rotation steps, each row followed by its count of steps:
The counts run from 0 to 193.
[154 161 121 111  83 128 104 124 107 120 160 130 109 119 117 131 146 137
 170 127  72  97 145 151 136 195 164 127 169 129  81 154 142 175  99  99
 104 146 134 127 115 123 121 175 136 123 125  99 174 151 127 137 127 154
 117 177 114 182] => 21
[160 118 124 157 117 103 116 142  71 161 141 173 160 163 139 142  82 172
 122 119 128  84 166 125 144 128 144 136 123 106  77 108 135 147 100  97
  61  76 136 132 119 116 142  90 115 103 142 202 127 101 135 126 117 137
 116  91 115  99] => 83
[167 148 136 106 101  99 134 120 154 112 144 120  91 136 102 144 103 147
 132  94 122 138  81 132 111 118  97 157 138 175 124 162 125 151 109 159
 173 107  67 131  98 162 121 121 111 153  74 129 115 164 138 116  93 119
  99 111 176 185] => 49
[147 181 142  98  84 108 115 116 110 110 168 135 133 101 101  78 155 108
 160 125  94 121 144 154 175 177 144 155 169 128 118 149 162 170 108 132
 118 150 122 102  93 119 142 159 126 131 124  69 161 155 135 138 141 183
 101 160 126 134] => 22
[122 112 153 166 128 124 131 100 115 167 113 126 184 110 183  91 151 110
 127 137 133  87 130 111 175  98 140 144 156 125 157 100 139  98 144  87
  90 152 178  80 135 103 104 113 133 124 172 138 168 130 146 152 123  88
 127 153 141  94] => 1
[134 151 124  75 127 120 123 104 179 146 166 101 153 104  68 122 130 141
 135 104 120 124 197 144 148  95 113 153 138 144 146 120 117 137 116 192
 111 118 154  79 147 148 183 108 106 110 149 128 104 137 107 146 144  73
 127 102 137 113] => 107
[140 112 160 127 174  96 128 102 139 129 128 127 147 130 152 153 114 167
 128 138 115 117  44 120 102  90 102 163 124 143 108 101 136 101 119 137
 174 116  71 135 111 133 112 125 117 150  90 154 106 119 133 115  72 133
 127  86 194 134] => 129
[155 131 121 148 129  81 130 167 105 103 125  81  82  97 109 124 110 151
 116 128 123 146 131 151 129 127 132 148 117 165 161 122 149 138 105 187
 111  94 153 110 152 150 142 131 131 171  96  84 120 182 115 110 130 127
  59 113 122 131] => 36
[140 142 117  91 145 111  99 128 159 155 167 113 123 132  68 158  94 170
 143 113 114 108 200 145 132 117 126 154 135 144 107 121 102 159 102 181
  93  93 145 121 146 144 169 120  99 104 119 153  97 125 110 131 120  78
 115  77 129 135] => 108
[122 140 130 138  89 142 119 116 146 130 102 135 136 145 153 110 169  86
 119 133  99 130 102  97  99 165 118 119 156 129 155 178  92 166 147  80
 150 168 103 147  75 148  66 143 142 153 136 110 161 178 158 155 137 124
 142 159  94 171] => 76
[131  93 137 163 184 103 149 144 130 110  95  84  99 106 154 146 130 163
 117 155 119 147  78 141 132  88 146 154 139 125 167  78 168  85 125 155
 150 107 145 110 168 171 127 130 136 191 104 121 109 164 123 125 126  89
 120 117 138 103] => 116
[136 156 101 137 131 141 157 121 136 170 179 171 191 151 157  98 141  92
 126 139 133  98 125 130 171 138 116 134 107 102 126  95 161 131 152 104
  96 114 137 144  80 105 118 119 138  91 151 165 108 101 127 153 121 187
 153 148 129  91] => 85
[136 131 130 148 138 111  77 142  96 142 162 115 124 141  91  73 182  88
  99 146 153 128 163 152 173  71 128 144 127 142 175 111 165 160 100 183
 124 111 130 143 113  90 137 197 100 114 119 131 128 156 137 135 125 160
  83 132 125  97] => 10
[120 129 124  79 110 163 108  89 115 122 111 167 161 132 145 104 103  58
 117 136 169 156 152 135 123 104 107  88 126  91 172 130 121 145 132 117
 149 146 108 142 113  46 163 112  93  87 136 124 129  74 143 132 133 159
 153 137 148  97] => 68
[181 157 112 136  73 127 129 136 113 168 188 155 131 131 119 153 106  99
 128  77 107  91 167 112 144 163 130 112 137 135 111 166 121 186 126  84
  81 108 147 130  92 118 103 139 133 105 113 146 154 153 140 162 115 138
  92 135 101 146] => 164
[127 150 110  67  73 164 139 140 117  96 131 138 112 115  99 156  84 128
 172 119  99 132 169 138 104 221 133 115 137  96 114 165 101 151 129 117
 120 153 129 133 136 124 172 122 131 112 107  81 112  99 113 113 152 150
 140 153 118 141] => 122
[122 140  98 113 151 121 141 114 161 129 148  91  88 176 131 156 123 198
 156 113 114 141  96 161 167 113 136 144 134  97 130 120 122 156 159 149
 182 104 121 136 161 198 147 107 122 157 113 134 108 121 140 126 135 141
 151 151 106 155] => 32
[123 165 104 111 176 121 101 141 132 125 168 108 151 171  90  95 151 142
 149 145 124 115 142 163 189 121 100 152  91  97 142 109 136 164 112 181
 147 114 111 157 131 123 155 144 135  96 128 119  90  91 120  97 118 202
 111 108 120 106] => 111
[141 182  91  98  78 154 156  90 181 167 180 142 154 141 127 115 124 100
 125  88 120 106 170 129 161 144 118 112 151 101 139 141 105 164 183 105
 135 120 147 124  86 153 131  96 135 104 145 134 130 137 134 176 154 114
 163 165 106 145] => 5
[ 94 156 108 139 117 149 137 110 163 157 133  63 102 134 146  99 158 140
 116 150  82 112 164 142 165 162 157 126 138 133 120 105 127  97 135 113
 111 176 178 127 133 159 139 116 152 119 175 106 119 148 103 125 157  82
 133 193  81 128] => 18
[103 105 178 155 144 177 140 121 138 164 112 115 156 109 167 130 114  58
 119 140 132  88  96  94 136 124 122 113 116 107 149 125 123  73 167 123
 113 180 159  96 106 105 133 114 136 102 108 126 124 121 102 125 113  99
 153 143 165  91] => 144
[156 120 144  62 132 105 124 130 107  90 137 167 168  56 112 137 133 119
 147 119 117 141 136 151  87 128 150 170 133 128 126 124 148 122  76 138
  87 101 124  95 138  89 132 163  99 123 120 128 133 125 127 173 135 140
 160  91 135  98] => 25
[163 129  94 103 104 129 140 140 101 133 159 137 108 132 115  86 132  42
 104 112 153 156 159 128 103 121  95 116  95 200 149 154 109 131 102 121
 110 130 106 153 136  67 126 158 115 119 158 124 110 131 124 153 106 136
  91 130 107 121] => 152
[143 138 107 117 126 101 163 149 131 101 154  73  91 103 103 101 153 106
 136 135 125 152 137 160 153 113 119 155 121 160 177 133 140 151 136 161
 132 130 156 115 173 155 145 145 144 173 129  69 124 185 110 132 149 134
  60 164 108 124] => 35
[129 163 149 123 102 113 117 110 159 122 114  83 112 132 104 137  69 180
 118 152  98 126 134 121 138 168 131 105 155 106 119 123 111 141 129 153
 133 149 151 107  94 179 177  83 152 145 100  95 114 152 108  70 144 107
 111 117 164 150] => 120
[117  97 132 129 161 138 141 127  91 141  89 104 161 162 162  89 113 148
 163 173 156 109 120 126 183 105  90 123 103 100 150 121 106 112 151 110
 117 176 129 163 167 125 137 102 146 128 166 125 128  93 128  77 107 162
  89 125 142 106] => 56
[146 117 150 148  82 152 139 152 107 151 138 125  93  86 120 171  97  40
 115  92 117  82 134  92  86 163 138 114 124 142 143 184 101 133 145 101
 110 138 138 102 126 120 100 143 141 137  77 115 130 169 106 148 113  92
 106 127 126 128] => 63
[149 120 109  75 158 119 134  99 142 115 113 175 198  95 150 160 113 149
 153 124 108 136 130 148 111 137 147 145 158  82 104 103 143 106 121  88
 100 123 142 101 146 108 120 116 105 107 142 150 139  82 145 168 140 136
 186 129 128 100] => 185
[136 106 130  98  83 137 114 123  78 121  84 158 143 103 122 103 121 105
 146 121 129 124 209 102 109 134 148 114 156 118 146 155  95 152 109  93
  77 140 161 112 157 115 133 131  93 122 176 123 180 138 145 148 140  87
 132 107 111 110] => 80
[125 104 142 166 132  93  87 158  97 129 104 114 125 168 122  82 135 127
  80 158 124 133 123 115 102  98 104 148 110 179 126 122 119 125  74 140
 109 115  83 165  86 101  98 132 118 131 130 181 106 141 136 106  95 122
 109  71 129 109] => 154
[150 123 139  84  96  67 113 129  95  81 138 168 131  93  97 125 126 150
 135  97 118 140 133 162 107 134 165 186 162 131 108 126 170 146  69 162
 110  78 104  96 117 115 152 129  90 143 110 140 139 154 136 155 132 154
 147  90 124 111] => 24
[153 124 103 108  91 119 152 172  44  91 123 155 150 114 145 114 103  82
 158 118 151 130 107 135 132 161 103 111 109 115 159 151 126 142 144  87
  91 117 111 140 120 103 114 117 150 144 123 113 135 120 131 123 114 208
  78 116 119 111] => 139
[157 159 102  78 156 130  93 128 135 132 164 117 142 133  68 159  96 145
 160 120  98 105 194 138 121 137 109 128 105 119 109 135  92 166  90 146
  99 118 140 152 160 125 140 165 121  98 114 143 111 102 122 120 105 129
 110  94 101 144] => 109
[115 143 120 103  53 135 157  82 152 145 162 129  79 171 117  90 105 110
 120  84 175 160 145 134 157  96 114 107 129 155 135 149 122 149 147 138
 189 130  97 143 116 119 198  86  94 108 145 124 119 136 131 114 130 120
 113 167 151 141] => 149
[141 144  98 124 129 147 101 148 112 144 172 130 116 125  94  97 171  48
 118 108 140 120 183 144 140 106 125 136 108 130 163 136 137 174 116 151
 127 115 149 149 147  76 115 205 103  99 120 122 133 146 125 173 129 146
 120 143  93 108] => 9
[139 119  91 144 144 150 161 120 145 167 156 122 114 142 181 112 135  82
 103 133 123 141 121 121 125 101 104 113  78 191 129 116 134  77 122  82
 114 152 125 166 141  79  87 141 135 120 173 162 105 117 116 142 108 113
 127 164  99 126] => 72
[149 110 134 148 177 124 136 134 133 105  89  86 102  85 157 204  94 159
 119 157  94 126  96 123  95 130 147 139 142 119 131 106 139  96 122 113
 115 125 176 107 166 156  99 144 139 196  90 124 140 158 144 150 126  73
 117 124 125 147] => 117
